(in the rows, 128 means zero)
A single turn carries every row of the set below to another of its rows. Some are shown first; where does it send the rows asked next?
rova: [ 94 117 122 133 143 158  99 116 122 157 172 152 122 115 162 160 114 126
 117 129 150]
Lar: [151 127  97  77 146 126 139 132 123 141 155 130 144 143 109  87 144 143
 125 115 143]
badug: [116 143 162 109 114 138  93 141 107 152 134 119 174 127 113 132 122 165
 144 128 127]
Bule: [138 159  95 111 141  96 120 128  98  90 154 101 112 110 143 143 135 105
 148 153  99]
kup: [124 131 142  99 135 136 111 127 138 158 134 140 131 125 100 118  80 127
 171 117 142]
lon: [171 117 116  72 134 142 128 159 113 143 150 117 113 132 117 102 132 131
 111 126 125]
gafe: [153 162 122 128 139 111 138 104 109 132 136 126 153 125 124 184 157 158
 125 172 135]
Seg: [115 168 140 134 106 128 136 143 146  92 119 141 110 111 140 119 143 120
 108 123  94]
vogob: [154 121 122  65 158 139 148 135 148 146 154 127 132 138 107  99 137 119
 128 139 118]
Kug: [118 133 125 101  96 112 107 159 114 102 150 105 143 118 143 133 148 170
 137 134 111]
kobez: [132 140 126 129 177 100 163  95  99 149 147 147 147 143 153 158 127 149
 120 162 123]
rarin: [141 155 125 107 148 105 126 121 141 142 167 148 141 132  91 148  96 145
 156 110 155]
dova: [130 152 120 142 134 109 135 145 117 144 109 149 108  81 160 109 155 127
  97 128 119]
fon: [157 117 114  84 121 143 128 150 139 148 170 118 113 134 127  95 128 107
 101 125 120]
tis: [139 101 135 110 109 132 163 152 134 121 130 136 119 132 119 131 192 131
 130 140 115]
ruli: [116 110 142 131 115 126 140 120 130 153 130 139 124  94  81 145 173 129
 161 128 106]
gavog: [128 150 125 149 158 114 169  95  82 138 135 136 160 108 121 156 116 129
 119 160 122]
tunok: [ 96 157 101 129 116 157 127 106 136 156 150 128 120 127 161 150 132 151
  99 109 143]
zuz: [ 88 109 126 130 147 171 134 109 105 170 162 121 119 126 146 132 115 127
 116 112 135]
pebus: [114 104 120 134 130 117 132 144 132 145 131 127  86 113 125 119 169 138
 174 135 141]
popa: [123 149 120 118 160  96  96 109 117  86 156 107 126 142 163 135 139 107
 144 135 114]
Rabos: [129 134 112 112 144  93 116 103 109  94 163 101 152 124 155 153 130 116
 141 172 111]
kalu: [131 145 159  99 181 144 114 149 127 146 145 124 135 108 102 154  99 109
 159 137 121]
Pova: [117 133 112 139  92 169 121 106 138 124 133 147 140 127 138 120 105  94
 102 137 134]
Pibu: [136 122 109 150  84 149 144 121 117 116 117 132 115 145 139 131 113  95
 120 135 136]
voba: [145 164 147 138 163 114 124  73  99 137 156 152 126 158 144 150 137 132
 108 133 115]
siv: [132 164 138 107 170 144 125 136 145 154 144 169 130 120  93 138 100 129
 156 144 132]
gani: [141 155 152  99 164 144 125 142 175 144 143 127 102 129 107 162 139 127
 141 126 141]
zul: [140 136 102 147  78 131 142 113 116 123 137 124 141 152 149 125 111  97
 111 154 119]
dup: [ 98 101 100 134 129 139 118  92  99 160 154 147 127  97 158 149 144  99
 133 131 137]
kuguv: [143 130 114 146 103 152 119 121 128 115 114 162 149 133 129 134 134  80
 118 135 151]
pip: [142 145 153 132 119 108  95 156 106 136 100 121 130 127 146 123 125 164
 151 151 123]
todar: [159 148 154 113 180  89 141  93  96 139 128 138 139 119 137 129 123 126
 112 153 105]
vasi: [110 136 163 135 133 111 116 123 133 139 127 130 119  77 141 140 144 119
  92  98  92]
Fede: [122 129 105 116 135 152 113 119 122 172 160 165 141 126 150 175 148  98
 130 105 144]
sif: [115 129 153 117 111 103 124 123 108 154 119 105 156 127 131 136 130 177
 142 115  93]
gabik: [107 180 146 127 162 100 150 120 128 135 129 136 140  91 137 125 143 118
  96 110  98]
vude: [ 97  90 147 146 131 130 149 111 129 144 149 130 121 122 117 155 179 113
 148 132 140]
Mokev: [153 151 107 104 134  99 118 131 120 103 171 104 124 123 122 136 136  95
 156 171  99]

kuguv moves to Lar
voba moves to Fede
vogob moves to Rabos
Where do these go?
tis moves to Kug
tunok moves to gani
Mokev moves to zul
dup moves to kup
lon moves to Bule
sif moves to vasi
zuz moves to kalu
badug moves to gabik
kobez moves to rova
pip moves to dova

